Each row has a name. After each piece below comes the name of the row it's from, unless a question asks for something else. Each question is about the rows just above it. Places in a row count from 1.

B: [-17 -29  19  30 -50 -39   1]
Q: [-17 -29  19  22  58 -41  87]
U: [-30 -20 -10 -10   0 -34  64]
F: [ 59  11  14  16 -30  22 -39]
Row and place of [-20] in the named rows:  U, 2
Row and place of [1] in the named rows:  B, 7
[59] is at row and place  F, 1
[87] is at row and place  Q, 7
[64] is at row and place  U, 7
[11] is at row and place  F, 2

D: [12 45 46 52 -4 99 53 21]
H: [ 26   8 -40 -32  11   8  68  46]
M: [-13 -29  22  34   4   3 -46 -20]
C: [ -3  21   2 -23  -1  22  40  41]
N: [ 21   6 -47 -57 -17 -41  -3  -6]
G: [-10 -45   0   7   2 -46 -68 -37]
W: [ 12  -9 -30 -38  -9 -49 -19 -28]
[53] is at row and place  D, 7
Where in the named rows is [7]?  G, 4
Row and place of [-40] in the named rows:  H, 3
Where in the named rows is [0]?  G, 3
Row and place of [41] in the named rows:  C, 8
[-37] is at row and place  G, 8
[3] is at row and place  M, 6

Y: [-47   1 -21 -15  32 -13 -39 -13 -22   2  49  -2   7  18  -6 -14 -21 -16
  17  -2  -1   4   1 -29 -28  -7 -10  -9  -8  -4   8  10  -7  24  -9  19
   0  16   3  41  -2 -23   4  32]
S: [ -2   9  12  -5  17 -12   7  15 -10  -6  -5   7   5  -5 -19 -12   4   6
   4   4 -12  17  -5  -3   5   6 -10   2   0 -15   5   5  -6   8   8  -7
   8  18 -24   3  12 -13  10   3]
Z: [ -7   5  -3  14  -3 -13   4   5   2  -5  11  -6  15   8  -6  -7  -1  -1
  12   6   3  -7  -3  -1  12   8   4 -11   5   1  -7   4  -8   3   9  -4
   9   1   0  -7  -2  18  12  10]
K: [-43  30  94   5   4  12 -49 -36 -35  36  22  16 -20   9  12  46 -39 -23
   4 -45 -37  -4 -66 -37  20 -48  34  12 -39 -29  -8  18 -14  -5 -68  37
  67   5 -25  -4 -22  18  -6 -15]
T: [-16  18 -10   1  -8   0 -19 -30 -12 -13   4 -10   0  -1 -13  -1 -16   6
   8  17  -5   9  12 -18 -14   4  -5 -14  18   3  24  -1 -13 -15 -11 -13
  24   1  -2   0 -22   5  13  -1]
L: [-29   8 -21 -16  -8  18 -23  16 -23  25   0 -24  10   6 -18   7   8   4
 -11  -1  -9  -6  19   4   7  17  -4 -15   5   0   5   6  17  22 -22  20
   5  23  17  -5 -10 -22   1   0]
A: [ 60 -29  -8 -22   8  19  10  21  22  -6  27   2  -6 -17  30 -14 -17  47
  23 -45  37   7 -25 -34 -43 -48   3 -19 -32 -10  15  34  50  35   0   4
  22  26 -20  -5  26  13 -16  24]
V: [ -3  -7  -7  -6   1  -6   2 -11   7  -2   2  14  -7 -10  -2   3   5  -2
   1 -15   6  -3   3  -1  -1   9   8  -1   1   6   4 -10   5  -4  -3  -3
  -6  -2  -2  -6   3   0   4   7]
J: [ -2  12  -5   3   6  -2  21   1  -7  12 -12  -7   0  -9   3   2  -1   4
   2  15 -20   3  10  -3  -8  10   2 -10   1 -27   2 -11 -11  -5 -18 -13
  -5   6  13  18  16  14   9  -9]
E: [ -3  -7  -7  -6   1  -6   2 -11 -31  -2   2  14  -7 -10  -2   3   5  -2
 -21 -15   6  -3   3  -1  -1   9   8  -1   1   6   4 -10   5 -31  -3  -3
  -6  -2 -23  -6   3   0   4   7]
[-47   1 -21 -15  32 -13 -39 -13 -22   2  49  -2   7  18  -6 -14 -21 -16
  17  -2  -1   4   1 -29 -28  -7 -10  -9  -8  -4   8  10  -7  24  -9  19
   0  16   3  41  -2 -23   4  32] is in which row?  Y
asked: [ 60 -29  -8 -22   8  19  10  21  22  -6  27   2  -6 -17  30 -14 -17  47
  23 -45  37   7 -25 -34 -43 -48   3 -19 -32 -10  15  34  50  35   0   4
  22  26 -20  -5  26  13 -16  24]  A

X: [ 14 -16 -40  77  -7 -23]
R: [-55   5  25 -40  -1 -56]
P: [-56 -14 -69   5 -54  12]
Where in the named rows is [-54]?  P, 5
[-55] is at row and place  R, 1

fab: [ -3  -8  77  -9  -8  10   2 -14  -5  30 -17  25]
Mukap: [  5   8  23  37 -24  11  -3  31   3   2 -23   6]
Kag: [-13  -9 -17  33   5  12 -18  28 -20 -17  13   2]
Fubi: [-14  -1   8 -20 -23  -1  22 -20  -6  18  21  -4]
zok: [-14  -1   8 -20 -23  -1  22 -13  -6  18 -34  11]
pobez: [  5   8   4  37 -24  11  -3  31   3   2 -23   6]
gukez: [-10  -7 -39  22  13   5 -19  19 -14 -29  28  -5]
Where in the named rows is [12]?  Kag, 6
Where in the named rows is [-29]?  gukez, 10
Row and place of [-19] in the named rows:  gukez, 7

defo: [33 19 38 30 25 53 37 27 33 40 62 31 43 35 28 56 66 42 34 46 62 37 51]
nafib: [53 58 45 36 33 33 41 33 36 37 23 67 29 50 46 26 19 38 26 39 40 24 37]
zib: [29 44 35 66 29 78 39 37 32 43 45 23 34 42 43 30 38 47 52 25 52 49 30]
modan: [53 35 45 32 31 29 33 31 47 51 43 30 64 52 57 58 40 65 35 74 26 45 23]
fizir: [28 41 55 67 41 44 41 70 41 51 33 48 23 25 56 98 70 39 44 31 27 42 33]
Where do [53 35 45 32 31 29 33 31 47 51 43 30 64 52 57 58 40 65 35 74 26 45 23] appear?  modan
The row with [33 19 38 30 25 53 37 27 33 40 62 31 43 35 28 56 66 42 34 46 62 37 51] is  defo
asked: [53 58 45 36 33 33 41 33 36 37 23 67 29 50 46 26 19 38 26 39 40 24 37]  nafib

